Each named turn below is shown by a few rows before and after it. Which turns, in which order, take the first row of each later pair to the second? The first pair is answered.
turn E:
[ 19 -31 -14   5  15   0   8 -18   5  -9  -1  -5 -17 -15  -4  21  29 -13] -> [ 16 -22 -13   0  23   3  14 -20   2 -13   7   4 -31  -9  -1  13  24 -11]
[ 13 -15 -11  24 -25  14  -1  -6   7   0  10  -4  27 -29   1 -18  20  -2] -> [  4 -20  13  13  -2  -2  -5 -19  25   9  30 -14   7 -12   8 -21  25  -2]
[-16   2   4 -38  40 -32 -24  34   0   5 -16 -14 -35  42  -3  29  -8  19] -> [-11  26 -25 -34  29  -9  -4  46 -22 -12 -29  16 -33  30  -6  21 -26  21]
[  5 -11  12   6  -8   9   2  15   3 -12 -13  15  31   6  10  20   2   2] -> [ -1 -17  29  -2   5  -3  -1   7  15  -6   0   6  18  15  14  17   8   3]
turn W:
[-10 -13   6 -21  11 -25 -22  20  10   4 -28 -16   7  16  -3  20  -2  -5] -> [ -9 -10  -5 -21  11 -27 -15  24  19   4 -22  -7   1  23  14   8   7   3]
[-10 -19  19  36 -10  -2  -1 -22  13  12  26 -15  -4  16  -9   0   5  -8] -> [-10 -20  17  35  -7  -3   0 -20  17  12  28 -15  -4  18  -4  -3   8  -6]
[ -2  28  -9  21 -19  22  19   5 -10  -4  16  27  -1   2   3 -21 -17   1] -> [ -3  24   7  22 -18  24   9  -4 -24  -4  11  16   3  -6 -18  -2 -27 -10]
[ -8   1 -19  22  -9   6  37  13 -12  -8   1  15  -6 -21 -17   9 -15   6] -> [-10  -5  -6  16  -2   2  28   7 -17  -6  -4   5  -7 -24 -29  20 -20   1]
turn H:
[  8  15 -28  -3 -29  18  27  12 -32 -36 -50  12  39  -9 -29  10 -10  10] -> [-12  -9  26 -50  49 -18  11 -36  -5 -21 -11 -12 -24   8 -38  10  10   3]
[ 14 -18  17  17  10   7  -9 -34   7   7  21 -22  15 -27 -55 -28   2 -16] -> [  9 -12  23  33  -4   1  -2 -22  31  13  41 -18  19  -1 -21 -44  10  -8]
[  2  13 -45 -30  13   5  -2  22  -8  -3 -41  20  -1 -10  -4   2   4  17] -> [ -6   4 -19 -44  42 -15  -7   7   9   6 -18  10 -27   5   5  -4  15  17]
[ 14 -16 -54  19 -24  15   2   9   0   0  11  23  19 -21  17 -13  -5  -2] -> [  7 -29 -36 -17  24   1 -12 -25 -11   0  10   8 -16 -39 -20   3  -5 -13]
turn S:
[  4 -13 -21 -42  22 -23 -12  33  14  -2 -57 -15   9  31  17  24   7   6] -> [ -5  20 -15 -57  48  -6  15  12  -2 -14 -22  19 -35  34  15   1 -12   3]
[-19  11 -17   1  -4  11   1  14 -22   6 -25  18 -22  34   7 -12 -11   8] -> [-15  -2 -16   9  -9   2  -4  17   2  15 -12   9 -15  37  25 -22  13  13]
[ -5  11  -1   6  -1   9 -19  10 -17  -5 -21   2   2  -8 -34  16 -10   4] -> [ -6  16   4  10  12   8  -3  -6  10   1  28  16 -20   2  -4 -23  12  10]
[-14   6 -13 -11 -10  -9   7   2 -19  12 -41  -5 -15   8   2  20  -5   9] -> [-16  13 -10 -12   3  -9  19  -9   0  15  -2   9 -35  16  21  -8   9  13]
Then:
Between the rows of a pair lie two turns.
[-15  35  27  -5 -50  13   1  27   5  -3  -7   9 -14  29   4  38  -9 -12] -> [-21  19  31 -33 -15  -1 -11   9   0  -3 -18  -5 -34  18 -18  51  -3 -17]
H W
[ -8   8   1 -12   0   6 -13  -6 -16  -6 -21   8  10 -24  -9 -21 -15 -31] -> [ -3   5  -4   0  -7   4  -8  -8   6  -2  -1  12  11 -22  15 -43   6 -25]
S E
[-25  31  13  11  -1  35   8  15 -21 -12  -2  -8 -32  16 -10  -1 -31 -10] -> [-15  11   9  37 -30  26   2  21  20   4  19 -24  -8  17  24 -23   6  -3]
S W
[ -3  16  -5   9  13  -5  -9  36   0   0 -37  -2  14  31  22  12  -3  19] -> [ -2   9  -8 -11  34  -8 -15  23  -9  -1 -48  -5   0  19   4  19   0  18]
H W
[ 24  -1 -43  34 -70  14  -1  50   2 -18 -53   6  46  21  23   2 -25  34] -> [  6 -44 -18 -63  58 -32 -31 -20   3 -17 -50 -21 -42   1 -34  21   2  24]
H W
[ -3 -16   4   2   1 -10 -15  -3  -1  -1 -11 -45  12  -2 -15  13  22 -13] -> [ -2  14 -10  -2   5  16   7 -10 -32 -18  -7 -11  -7 -15 -31   3  -5 -18]
S E
[ 34  15  24 -16  10 -12 -27  -2  35  -4  13  17 -22  16   2  17 -18 -15] -> [ 41  12   9   0 -21  -9 -32  17  34  -3  -9  12   9  13   6  25 -18 -12]
S H
[  9 -26 -37  29 -46  29  10  14   2  -2  -3   6  16 -10  21 -37  21 -12] -> [  7 -43  -6  31 -42  13  -2   5  22  11  14 -19  16  -1  23 -30  34 -15]
E W
[ -5 -14 -15 -11 -11  -2  -3  25 -34 -14 -30 -16  15   8 -35   2 -45 -11] -> [-17 -20   4 -31  26 -28   2  14  14   0  12 -16 -23  45   7 -29 -14   2]
H W
[  4   0   8 -17 -50   9  -5  27  -3  -7 -14  10  35  -7  -1  11   3 -11] -> [ -5  -7  35 -48   5  -4  -5 -16   8  -2  25  10 -17 -13  -7  -6  19 -16]
H S
[  0   6  11   8  -1  15  -2 -10   1  -3  33 -15  -2   8 -11   7   3  -3] -> [  0  -3  10   7  -3   8 -11  -3   1   0  17 -25   6   8 -17  20   6  -4]
W S
[-10 -18 -42  -7  15 -11 -14 -18 -36 -10 -56  30 -23 -24 -51  31  21  -5] -> [-23 -29   6  15   4 -49 -14  -3  43  24   4   8 -20  46  31   0  57  12]
E H
[ 18   3 -29   2   1  18  11 -13  -3 -10  12  18  -7 -36 -19 -22   8  -1] -> [ 13 -19   3  -4  15  -6  -8 -25  20   5  25 -12 -11 -25 -14 -16  25  -1]
E E
